(in the rows, 128 means zero)
The same turns and mirrors carry the whole set onto itself and the rows of a family onto each other. Which other rows belong to the same family as each row named below? List them in the order they appear above.
These 20 rows form 5 families of 4 rows each.
sis: [115 130 156 129 123 147 114 128 136 117 166 167 130  84 136  96 129]
sonet: [104 132 145 118 122 135 133 121 130 115 168 162 138 112 151  91 104]
lin: [121  88 131 155 114 125 104 127 135 154 120 114 102 152 128 142 146]
ker: [112 134 136 125 105 144 156 138 147 148  77 102 117 116 129 139 137]
Gure: [139 137 126 122 115 147 136 109 132 141  71 114 113 128 147 141 155]
Big: [139 125 116 105 145 115 138 153 130 101 162 145 157 104 106 118 122]
gesu: [110 158 151 131 119 124 124 104 124 111 169 162 141 118 136  99 113]
Kizo: [130 138 138 108 113 155 158 112 145 144  79 118 110 137 140 137 133]
gil: [143 141 116 106 136 120 110 153 111 111 150 148 150 101  95 137 120]
fimel: [161 134  98 107 145 135 119 129 122 131 159 150 169 107 125 119 122]
bego: [144 139 127 129 110 154 149 126 147 123  75 119  98 135 149 125 141]
maf: [115 112 122 149 122 135  95 112 134 159 124  99 103 147 117 148 153]
bubup: [133 117 124 167 110 133 112 120 135 178 125 109 115 147 116 143 153]
vot: [136 121 103 105 144 116 113 143 120 118 155 150 166  99 109 132 137]
Bebet: [146 133 101 120 135 115 122 145 118 102 162 136 153  98 104 116 146]
gozi: [115 115  99 154 122 128 128 100 132 150 125 101  96 158 125 135 144]
tebi: [138 128 128 115  98 139 155 120 145 138  77 123 134 149 147 127 151]
rog: [ 97 138 126 132 115 122 116 122 115 121 166 167 150  97 144 100 112]
lise: [128 109 136 147 112 147 114 118 148 167 121 104  99 161 116 137 142]
dupi: [115 141 137 141 110 128 133 126 131 128 158 169 144 101 141 100  91]

Same family as lin: gesu, gil, tebi
Same family as lise: Gure, Big, rog
Same family as bubup: bego, Bebet, dupi

The same turns and mirrors carry the whole set onto itself and the rows of a family onto each other. Which other rows belong to the same family as each row named below? List them in the order they appear above.
These 18 rows form 3 families of 6 rows each.
sedot: [ 85 120 103 118 139 119  86 146 121 144 143 157 161 127 112 125 112 142
 135 115 138 132 140 130 119 122 152 151]
kazem: [109 130 141 179 116 115 158  94 125 126 160 111 107 155 130  98 140  92
 151 116 133 115 121 107 116 128 129 116]
pipu: [151 122 125  90 140 112 114 139 138 132  96 159 155  93 123 136 144 129
 118 140 121 140 124 131 136 164 125 108]
Miga: [ 74 129 105 159 139 121  93 143 114 138 158 129 134 143 121 107 106 133
 140 120 134 121 143 129 119 112 158 155]
bif: [126 113 118 141 150  92 100 138 142 139 109 163 146 100 111 109 147 127
 143 137 129 132 117 110 136 158 139 110]
sefe: [168 143 139  83 133 138 143 134 126 118 101 116 132 106 145 140 138 116
  96 149 109 143 132 153 137 158 117 113]
fasi: [152 159 140 133 133 143 156 131 117 108 118  77 100 120 156 118 128 107
 100 155 101 135 135 153 139 145 121 117]
vuv: [ 83 147 114 156 132 142 118 139 104 123 164  91 113 151 136 107  99 124
 125 129 125 122 149 149 119 107 149 154]
biku: [152 138 156  89 107 148 183  99 118 116 136 113 127 145 143 147 137  96
 112 119 123 128 129 141 118 140 103 112]
fum: [150 121 147  73 112 129 157 102 130 131 126 155 158 132 123 154 149 110
 124 114 133 131 124 128 116 148 108 112]
turet: [133 145 151 143 111 138 183  95 117 116 156  88 103 156 143 120 133  89
 126 124 121 120 128 132 116 131 114 116]
boto: [128 106 137 106 121 104 135 103 141 139 132 176 160 129 108 135 153 111
 147 108 143 126 117 105 115 146 122 110]
Ragul: [113 130 117 190 147  97 111 133 134 130 127 126 112 115 126  83 140 114
 147 140 122 125 118 109 137 144 147 113]
fev: [105 153 122 117 125 160 131 142 100 119 152  86 122 149 147 131  98 124
 103 133 115 130 156 166 120 111 138 154]
Zok: [128 150 131 182 140 122 137 128 122 115 131  82  91 128 147  88 129 105
 126 151 110 125 126 132 137 140 134 116]
lako: [106 126 111  77 133 139  96 149 113 137 133 151 167 126 121 151 110 145
 116 120 131 135 147 150 117 126 141 150]
paba: [116 141 122  75 127 158 123 146 105 124 136 116 151 134 138 154 102 137
  98 129 121 136 154 166 119 121 134 156]
lapod: [106 113 133 159 121  99 136 100 135 137 149 153 137 143 112 107 146 105
 164 108 143 117 113  93 116 137 132 114]

Same family as bif: pipu, sefe, fasi, Ragul, Zok
Same family as lapod: kazem, biku, fum, turet, boto

